The rows of X fall into a few groups, which share some directions, and each row is roughly a mix of its group's hidden directions.
X, 124 rows:
[[ 11 -12   3  18  -6   1  10  11  -1 -23]
 [-18  -2   2  14   0 -17 -19  -9  -8  11]
 [ -3   2 -15  -3  -9  -8 -19  21 -15   3]
 [-23   2   6  23  11 -11   4   0   5   3]
 [  9  17  12 -15  11  13  10  -8 -13   6]
 [ -9   7  23  16  16 -10   9   3   0  -6]
 [-14  11 -10  -1  11  18 -22  -2  -6   2]
 [ 12 -12   0 -14 -12 -15  21 -11  -2   1]
 [-26   8  -4  -8   0   2  -9 -22   6   1]
 [ 12   6  -7   5   7  21   5  17  14 -14]
 [ 26  -5   8  14  -5  10  10  13  -4   5]
 [ 13   0  12  13   6 -27  10   1   5  -6]
 [-16   1  -7 -13   6   3  -4 -22  18   8]
 [-22  -8 -12   4   8  -6   6 -23   8  -3]
 [-13   3 -15   3   1 -27  16   0  -1   3]
 [ 18   1 -13  10 -15   4  -1  11   9 -19]
 [ -8  -9  -8  22 -21  -4  -5   1  -2  16]
 [-26  -7 -12  -1  -8  -5 -14   7  11  -7]
 [ -8  -9  12  -8   1   7   3  -9  30  -2]
 [ -1  -3  -1  10 -28   6  -4   7  18  -9]
 [ -2  -9   7  11  14  -7  25   2 -14   9]
 [  1   2   0  -3  15 -23   4 -20 -14  -7]
 [ 11   0   9  -1  -2  19   4  23 -18  -2]
 [-11  -6 -14  -5  14  16  13 -11  11  13]
 [-10  -9  -1  -5   9  -8  -5 -16  25  13]
 [ 20  -7 -14   2  -1  16   4  21   3   0]
 [ -6  -7   9   4   2   9 -31   6  11  -1]
 [-11  -3 -19  10  10  -7 -18   0   3 -19]
 [  7   7  19  -1  -3 -16  12  12  14  14]
 [  7   2 -27 -15  -3   9   4   7 -15   0]
 [  7   8  -3   4  19   6  13  -6 -25   4]
 [ -4 -15  -9   3 -19 -16  21   6   3   0]
 [  3  -6  17  19   5  -1  19   7 -17   5]
 [ -5   7  11   9  27   8 -16  -7   6  -2]
 [ 11  -6 -11 -17  -6  -6 -18   8  16 -12]
 [ 11  -1   3  -1   3  18  25 -13   4 -12]
 [  0  14   4   2  17  22  -4 -12 -16   4]
 [  2  -1  -2  31   6 -12   9   4  -8  11]
 [  9  13   0 -10 -11  19   4  11 -18 -11]
 [ -7   0  -7   6 -20  -1  23   9  -4  15]
 [  5  -1   2  -4   0 -14   9 -27  17   9]
 [  8 -13 -15  -7 -20 -12  15  -3   1 -12]
 [-14  -8 -10 -11  -1   8  20 -15   4 -14]
 [ 20  -2 -12   8  21 -14  -4   7  -8   0]
 [  0 -12   0 -12  -2  18  16  -1  21 -10]
 [-16   1 -27  -9 -12   6  -9   8   4  -5]
 [ -4  27  -1  -1  14   2  20   4   7   0]
 [ 16  12  -3   6  -7   1  -6 -15 -11  23]
 [ 13  -9   1   1   5  -1 -30  -7  11  -8]
 [  7  12  16   0  17  17  14 -12  -5   5]
 [ -6   8  10  -4   6  -4  25   1  21  -7]
 [  5  18  10   8  23   1   9 -17   1   6]
 [  9  -5  23  -3  -4   4   7   3 -22  15]
 [  7   4 -25 -11  -9   4 -21  -1   1  -8]
 [-15  -5 -15  -9 -20 -16  -6   0  10  -1]
 [ -4  -2   4  27  12  -9   8   9 -16  -6]
 [  4   8   1  17  21   4   1 -12 -18 -11]
 [ 17   3  -5 -16  17   6 -11   0 -16 -12]
 [-13 -22  -5  16   5  11  10   4 -10 -13]
 [ 20  -5   0  -5  19  -8  -3  10  22  -1]
 [ -5   4  10  -4  -3  18  24  -2 -11 -14]
 [  6   6  -3  22  11 -13   1  -3 -22  -9]
 [-11   2 -19  -1   3   3 -29  -3  -1  -8]
 [-16  -3 -16  -8 -27   0  -3  -6  -5   5]
 [ 16   7  -8  -7  18  11  13  -6 -18   3]
 [ -7   1  11 -15  13   6  13  -5  22 -12]
 [ -4 -17 -10   0   0   5  -6   1  31  -1]
 [ -1 -11   0  -5   4  -9 -22  -5  24  -9]
 [ 11  -4  -3  -7   8  13   6  21   3  22]
 [ -1  -8 -11  12 -12  -1  -4   3 -30   0]
 [ 20   4   1   2  -5 -28  -9  -9  -1  -4]
 [ 22   4  -3   0  -1  20   3   4  22  -1]
 [-13 -16  -8  13  -8   6 -12  12 -19   1]
 [-14   8   5  -8 -14  19  20 -11  -1   2]
 [  0 -26   2 -11  -5  17  -8 -13   6  -6]
 [  7 -14 -13   0   0 -16 -11   8  20  13]
 [  7   4  -8   5  21  -6  22  -3  -8  15]
 [  8   5 -24  -9   5   4   6   4 -22  10]
 [ 21   5 -17  -6  -3 -10 -20   6  -3   8]
 [-27  -5   2   8  -5   1 -11  20  -9   0]
 [ 13  -6 -13  24  -6 -10  13  11  -4  -3]
 [ 10   9  -6 -13   3  -4  10 -30  -2  -5]
 [-16   7   3  -3  12  30   1   2  -2   8]
 [ 15   9   0  16   0  19  16   0 -11  -8]
 [-20  -5  12 -18   8   0  -9 -10  15  -6]
 [ -5  -5   3  10 -20  -3 -23   7   0 -16]
 [  2 -19   2   7   7  13  11  15  20   6]
 [ 15   1   6  -9  27  -8  -8   7   4 -12]
 [ 10   9 -14  15  11 -10  17   3 -16  -5]
 [ -7  -6  12  -4   9  17   6   1  23  15]
 [ 12  -2  10   6  14  -3  28   5  -1 -11]
 [-21  10   0  -8   2   0 -14   9 -11  21]
 [ -1 -20 -10   4   9 -22  -1  -1  15  10]
 [  7  -8  12 -20  -5  16   3   1  22  -2]
 [ -5  11  -2  -5   7   8  31  -9  -6   6]
 [  1 -23   0  13  10   2 -12 -12  -7 -17]
 [ 11   1  -1   2  30 -15  11   3   2   7]
 [ 23  -7   7  -9  -5 -14   4 -18  10  -7]
 [-20 -17   2   1  -6 -11  10  -3   7 -20]
 [-12  17 -21   4   4  10  -8   3 -18  -2]
 [  9  23  16   9  -1   6 -11   2 -16   7]
 [ -1  18  -3  -5 -10  -6 -11   1 -28  -5]
 [-14   8   3   6  -5  31  -2   0   4 -10]
 [-14  -2   5   6 -12 -18   3   7  24  -7]
 [-24   5  12 -10  12 -15   5  -8  -7   5]
 [-18   1  -3 -19 -17  -1 -13  -6  -9 -11]
 [ 16  10 -11  16   7  11 -18   0  13  -3]
 [ -3 -15  -4   0  -4  18  -2  12  26  -7]
 [  9   7  15   2   6  19  10 -18  16  -1]
 [ 18   3  -1  26   0  -1 -11   1 -11  11]
 [  9   2  15 -22   1   7  -4 -20   9   9]
 [ 13   4 -16  22   2 -14   2   1 -17  -1]
 [  1  20  12   1   3 -14  11  15  12  13]
 [ 27  -5  -2 -21  -3   4   4  -3  -7 -10]
 [  6   0  -8 -24   0  -2  23  -4   3 -14]
 [ 16 -10   8  10   6  -6  17 -16  -8 -14]
 [ -2 -19 -14   3  -6  13  -6 -10 -18 -13]
 [  3   0  -5  10  20 -11  -5 -13   7 -23]
 [ -1  -7 -17 -13   9 -14   5  -4   4  24]
 [ 21   0   5  -7  26   9  -7   1  -9   0]
 [ 13  -4   9  -5  10  -8 -21 -22   5  -1]
 [  5   9  11  -6   1 -10 -19  13  -4  22]
 [ -8   3 -12   8 -15  -4  17  13 -19   9]
 [-28 -15  -4  -5  -6 -10  -7   5  11  -6]]

In each list below, four rows fit none of the groups, and each other row fits one group, some only roughly. Which are they? Name them in the order they come.
  * J_372: [-15  11  23  -5   8   1  17  -4   6 -10]
  * J_116: [-13   3 -27   2   4   3   7  -1   0 -20]
  * J_998: [ -3   2   8 -15   2 -11 -15   6  15 -22]
  * J_350: [ -2   0 -25  -2  12  -9 -16   4 -13  -9]
  * J_470: [-2 14 19 -4  5 23 10  6  4 12]
  * J_712: [-11  -7 -11 -16 -15  -1  14  16   0  13]
  * J_630: [ 0  0 24 24  3 10  7  1  7  8]
  * J_792: [ -6   2  14   2   9  -2   1   1  31 -12]
  * J_391: [ -9 -11  -4  -4  -3  19   0   3 -28  -5]
  * J_498: [  5 -11   2  14  -6  12 -13  16  20  -8]
  * J_721: [ 18 -19  -1 -11 -18  -7   0 -14   4  -2]
 => J_350; J_712; J_792; J_391
  * J_506: [  4   6 -13   0 -22  -8   7   9 -21   8]
  * J_640: [-22  -3 -12 -14  -9 -12   5  -9   0  17]
  * J_124: [ 16  -2 -16  17   1   5  19   1  -2  16]
  * J_607: [ 20   2  -8  -9   2  -9  -8  -2  23 -13]
  * J_574: [ 14 -20  -3  13   1  11  16 -12  -2 -11]
  * J_753: [-10  -6 -25 -18  11   3  -2   1  14   2]
  * J_769: [ -8   6 -20  -3 -17   4  17  -6 -17  -5]
  * J_731: [ 18  14   2 -23  -2   2  -2   3  17  -5]
  * J_915: [ -2  -9  15   6  -4  21  11   6  17 -13]
  * J_368: [-25   9   9   7   0  -4  -3 -12   6  20]
  * J_44: [  3  -9 -16  -1   9 -11 -16  -2 -16  19]
  * J_738: [-18  -4  29   1  -3 -10  -1   8   6  -4]
  * J_347: [-13 -18  13   9   7 -13  -3  -2  20  -8]
  * J_133: [ -2  20  -8   6  -1  15 -17   3 -14  13]
 => J_607; J_574; J_753; J_731
  * J_850: [-13  12   0  -2  20 -17   4 -14 -10 -10]
  * J_577: [ -6   8 -15 -22 -18  14   1   3   6   8]
  * J_77: [  9  -6  -2 -19  -8  21  -9   5 -12  13]
  * J_162: [  4 -24 -12   6 -13  -8   0  -5 -11 -16]
  * J_294: [-17 -12   3   8  -5 -10  -8  -4   5  26]
  * J_387: [  0   0  23 -21  -3  18   6   4  -5   7]
  * J_650: [-15  16   9   5   5  -3  25  -7 -11  -3]
  * J_824: [-11  -5   0  12   4 -13  -9 -17 -11 -22]
  * J_689: [-18   5  -1  -4   6  -8   5 -30  -8   1]
  * J_838: [-16   9   8   8  16  -3   9  13  20  -4]
  * J_75: [-28  -8  -2   2  12   3 -18   5  -9   1]
  * J_578: [ 14   0  -7 -18 -26   6   3   2   9  -2]
  * J_618: [-13   2  -4   3  -2   5  14 -14 -21  18]
  * J_908: [-12  -1  -5  25  11  -2   9 -20  -1   5]
  * J_475: [ -9  -2  -8  30   1 -15  -8  -3   9   3]
 => J_77; J_824; J_75; J_578
  * J_627: [ -1  22  -5 -14   6  14 -17 -10   4   6]
  * J_483: [-10   8   7 -19   0   7  16 -21   1 -11]
  * J_879: [  5   4  -4  10  19 -11   7 -19  18  -8]
  * J_228: [ 11 -31  -1  -2   6  10   7   4   8  -8]
  * J_929: [ -1   1 -14  15   9  -8  13  -7 -15  20]
  * J_777: [-17  -6  13 -18  15   4   9   0  17   0]
  * J_349: [-11 -10  -5  18   5   6  20   9 -15 -10]
  * J_588: [  1   2   0  11  21   9  -6 -20 -11 -14]
  * J_871: [  0   4 -21  14  10 -10  -5 -20 -13   0]
  * J_161: [-22   2 -10 -11   2  18   1   8  17  -5]
  * J_149: [-10  14  20   6  -6  -4 -19  13  -9   5]
  * J_486: [ 15  -9  -2  13  14 -17  -8  -3  19  -4]
  * J_734: [ -4   3 -14 -19 -16   4  21   0  12   0]
  * J_951: [-21  15 -16  17   7 -10  -3   3  -6  -4]
  * J_474: [ 21  -9  13   8  -9  -1 -16  16  -1   8]
 => J_228; J_777; J_486; J_474
  * J_87: [ 11   6 -18   2  14 -14  -8 -10 -13 -14]
  * J_733: [  6   0 -12  -7   2 -16  -4 -11  21 -19]
  * J_683: [  9  -3 -22  -9 -16  16   1  10   6  10]
  * J_38: [ -1   4 -11  11  -7 -25  14  16  -1  -6]
  * J_460: [  8  -9  19 -11  -5   8  22  13   2  -5]
  * J_868: [  1  -1 -26  -9 -16   4  -1  -6 -18  -2]
  * J_851: [ -9 -19   6  -5 -23  -9   5 -13  -9   6]
  * J_369: [ -2  -7  -9 -24 -19  -3   8   1 -17  -1]
  * J_394: [ 15 -14  -7   1 -14  -5  -1 -17   7 -19]
  * J_67: [ 10  -3 -10  -2 -13  -3 -19   7   0 -25]
  * J_17: [-22   6   1  14  -4  14   2   9  13  16]
  * J_922: [ -7  -2 -15 -15  23   6   1  -4 -17  -7]
  * J_966: [ -2 -20 -10  10  -9  -7  17   8  -7 -16]
 => J_683; J_851; J_394; J_922
  * J_556: [-16 -10  -2  -5   3  28 -12  -3  -6   3]
  * J_151: [  2 -12 -15 -13  11   5   9  -5   4 -24]
  * J_333: [ 11   9   3   8  -1 -20   2  25  10  -4]
  * J_620: [ -7  10   1  20  14 -20   5  16   0  -2]
  * J_701: [ 11  19  -9   4   2  19  -6   5 -16  12]
  * J_896: [-11 -13   8  12  19   7 -18  -1  10 -10]
  * J_25: [ 27  13   8  -5  -7  10   0  -3  -5 -15]
  * J_557: [  8  -1  -3   1  -2  -7 -20  27  -4 -11]
  * J_362: [ 0  4 17 29  3  1 10 11  7 -5]
  * J_209: [-20 -15  10   3   9  -4  18 -12  11   3]
  * J_684: [-17   7 -13  17   9  -6 -13  17  -4  -5]
  * J_837: [-14 -11   8  -3 -15  -7 -19  -3 -11  16]
  * J_186: [ -2 -21  -9  19   8  -8   9  17  -1   3]
  * J_181: [ 20  -6 -18  -7   9  10   8   5 -17  -7]
  * J_831: [ 10  -4  -9 -15  -7   4  15  17 -14 -15]
 => J_151; J_333; J_557; J_181
  * J_164: [ 6 -5 -1 12 19 23 -7  9 14  5]
  * J_4: [ -2  -4 -13   8   5  30  11   4   6  -3]
  * J_143: [ -8   2   0   8  -9  -5 -20 -19 -19   8]
  * J_841: [-17   2  24   1   5  -9 -12   0   5 -16]
  * J_791: [ -4  -2  14  22 -21  15  -4   2   2  -2]
  * J_828: [ 16 -11  -4 -12 -20   0  11  11 -15  -4]
  * J_804: [  9  -5   4   5   0 -11 -23  13   6 -20]
  * J_316: [  1  -2  15 -12 -16   8  23 -12   5  -1]
  * J_104: [ -5 -17  18 -11  -8   4  16  13  12  -5]
  * J_430: [ -7  17 -11  -3  -7 -11 -23  14   2   8]
  * J_85: [-24   3  19 -16  -3  12   4   2   2  -2]
  * J_464: [-23  -7   7 -10  -6  -2 -19   5 -15   5]
  * J_111: [ -2  -3  12   9 -14 -19 -19  -6  -8 -12]
  * J_95: [  1  -6 -16 -29  -2   7  14  -3  -3   0]
  * J_852: [ 14 -10  -9  17   0  -6 -10  -8  20 -12]
 => J_164; J_143; J_316; J_111
  * J_616: [  2   5  -9   1   1  -5 -14  -2  -9  31]
  * J_363: [-11 -19 -11 -23  -8  -8  -7  -1 -11  -3]
  * J_258: [-12 -21   0   3   2 -27   3  10   3   4]
  * J_612: [ 13 -14   6 -14 -25 -11   3  -7   3   4]
  * J_928: [ -1  -3 -23  -3 -22  -5   7   3  16   4]
  * J_654: [-11  -8   7  25  -4   5   4 -10  19   1]
  * J_406: [-10   7  14  -2  10   3  -8  -9 -28   2]
  * J_598: [23 -2  4 16  4 -2 -9 -4 21  7]
  * J_859: [  2  11   0   1 -19 -24  -5   3 -18   1]
  * J_307: [-18   9  -3  13  19  -1  -8  12  -8 -14]
  * J_437: [  8  -5 -16   4 -11 -21  15 -14   7   2]
  * J_797: [ -1 -11  19 -12  -8   7  15  11  13 -12]
 => J_616; J_363; J_654; J_859
  * J_827: [ -8  -9   8  -6 -13 -22  -6  21  -5  -4]
  * J_622: [ 24  17  -6 -18   7  -1   2   0  -1 -12]
  * J_970: [  2 -16  -7  19 -10  19   4   1 -16  -6]
  * J_160: [-21  -1  -4 -12 -11  14  -2  20 -11   0]
  * J_10: [ 12 -12   8  -5 -10 -18  -8  22   3  -7]
  * J_907: [ 18   3  -2  10  -9  -8  20   9  -4 -18]
  * J_981: [ -3   6  -5 -13 -16 -13   8  15  20   7]
  * J_941: [-15   5  20 -16  -4  11 -12  -5  -8 -12]
  * J_822: [-29   0  15   1 -14  -6  -9  -6  -6  -1]
  * J_623: [  6   3 -12   1  -9  22   7  -8 -18  15]
  * J_12: [  5   6  -3   5   9  -1 -29 -11 -16   1]
  * J_58: [-20  -2  13   0  -8  18  -3  -1 -12 -17]
  * J_545: [-12   6  19  -4  -6  22   0  16   9   1]
 => J_622; J_970; J_907; J_58
  * J_814: [-19  -6  -8 -11  -5  -6   2 -13  -8  23]
  * J_376: [ -3  -2  14 -10   0  20   5  -6  -4 -26]
  * J_755: [-26  13  16   3   9  13   5  -2  -2  -5]
  * J_593: [ 12  -1  -3  22  15  -7  11 -16  -7   8]
  * J_517: [  1   0  10  15   3 -23  -2  -6  22   0]
  * J_277: [-16  12   4  13  15  16   5  15   5  -7]
  * J_335: [-23   7  14  -8  -4   3   3  -7 -16 -16]
  * J_138: [-14  22   9  -5 -10  -1   9   4 -20   6]
  * J_671: [ 19  16  -9 -16   0  13  12 -11   4   1]
  * J_568: [-20   6  -8   9   9   8 -15 -14   9  13]
  * J_465: [ 24   8  -7   8  -9   6 -19   9  -4 -11]
 => J_376; J_755; J_517; J_138
  * J_953: [ -4   7  -6   7  16   9 -22  10  -3 -18]
  * J_696: [ 23  -3 -16   3   2  -5 -14 -10  12 -11]
  * J_976: [ -2  -7   0 -23  -9 -22  -4  15  -3   3]
  * J_355: [-14  11   8 -19  -7  21   6   8  -6  -7]
  * J_14: [-22  10   7   3  24   6  -4   4   8  -8]
  * J_501: [-12   5  17  -2   4  10 -24  -4   2 -15]
  * J_810: [  5 -16  19  -6  -6  16  19  -1   2   8]
  * J_110: [  2 -13   1  24  13 -15  12 -10  -1  -6]
  * J_105: [12 14 -6 -7 -3 13 17 19  9  7]
  * J_892: [  6   2  24  -6   9   7 -14  -8   5  19]
  * J_342: [ 11   2 -10  24  18  -1  -5 -10 -13  -4]
  * J_890: [-23   6  -6 -20  -9   1  12 -10  -7  -2]
  * J_109: [  6 -11  13  -8  16 -15   3 -13  -1 -19]
  * J_339: [ 14  -4  12  11  -2   3 -20  12   8 -18]
  * J_547: [-15  -9   4  -2   9  11  18   5 -23  -5]
 => J_501; J_105; J_342; J_547
  * J_796: [-4 24 19  9 14  3 -9  9 -2 -4]
  * J_488: [ 14   6   4 -12 -19 -16  12   3  10  13]
  * J_360: [ 15 -13 -14   1   2   7   3   2   4 -27]
  * J_243: [ 18  12  11  -2  18 -15 -12  10  -6  -3]
  * J_649: [ 15  -8   0   6   5 -11  -9 -20  22   3]
  * J_983: [  8   1  22 -14  14   0 -15  -5   7  12]
  * J_472: [  2   4   8  13  21   8  12  15  -1 -17]
  * J_425: [  2 -17  -2 -15  -7 -20  14 -10   4 -13]
  * J_329: [  0  -7  23  12   2  -1 -25   4   3  -2]
  * J_451: [ -2  -1   3   5  16  -7  21 -11  21  -9]
 => J_796; J_360; J_243; J_983
  * J_727: [-29   0  15   1  15  -7  -6  -2   1  -4]
  * J_543: [-10 -16  -5  -4 -10  -9  20  17   0 -12]
  * J_554: [  9   3  11   4   1   9 -16 -10 -23  15]
  * J_325: [ 19  -2 -19   8  13  -6  16   2   7  11]
  * J_439: [-27  16   7  -3  11  10   1   4 -10  -1]
  * J_923: [  3  20   1 -12  -9   9  19  13  15   0]
  * J_631: [  5 -10  11   7   8  10   8 -17  -5 -24]
  * J_249: [  4  -9   4  10   0  -8  -7  14 -29  -4]
  * J_969: [ 10   8 -12  -4   0  19  -8  17 -12 -14]
  * J_529: [-20 -20   9   0   3   0   8   5  19   6]
  * J_361: [  7  -8  13  -3 -11   1 -24  -1  -9  18]
  * J_426: [  7 -12  20   2  21  10  16   0  -4  -5]
  * J_280: [-24   7  11  -8   1   4  14  -5 -19  -1]
  * J_255: [  4   7  14  -5   4  21  13  10   1 -20]
 => J_923; J_631; J_426; J_255
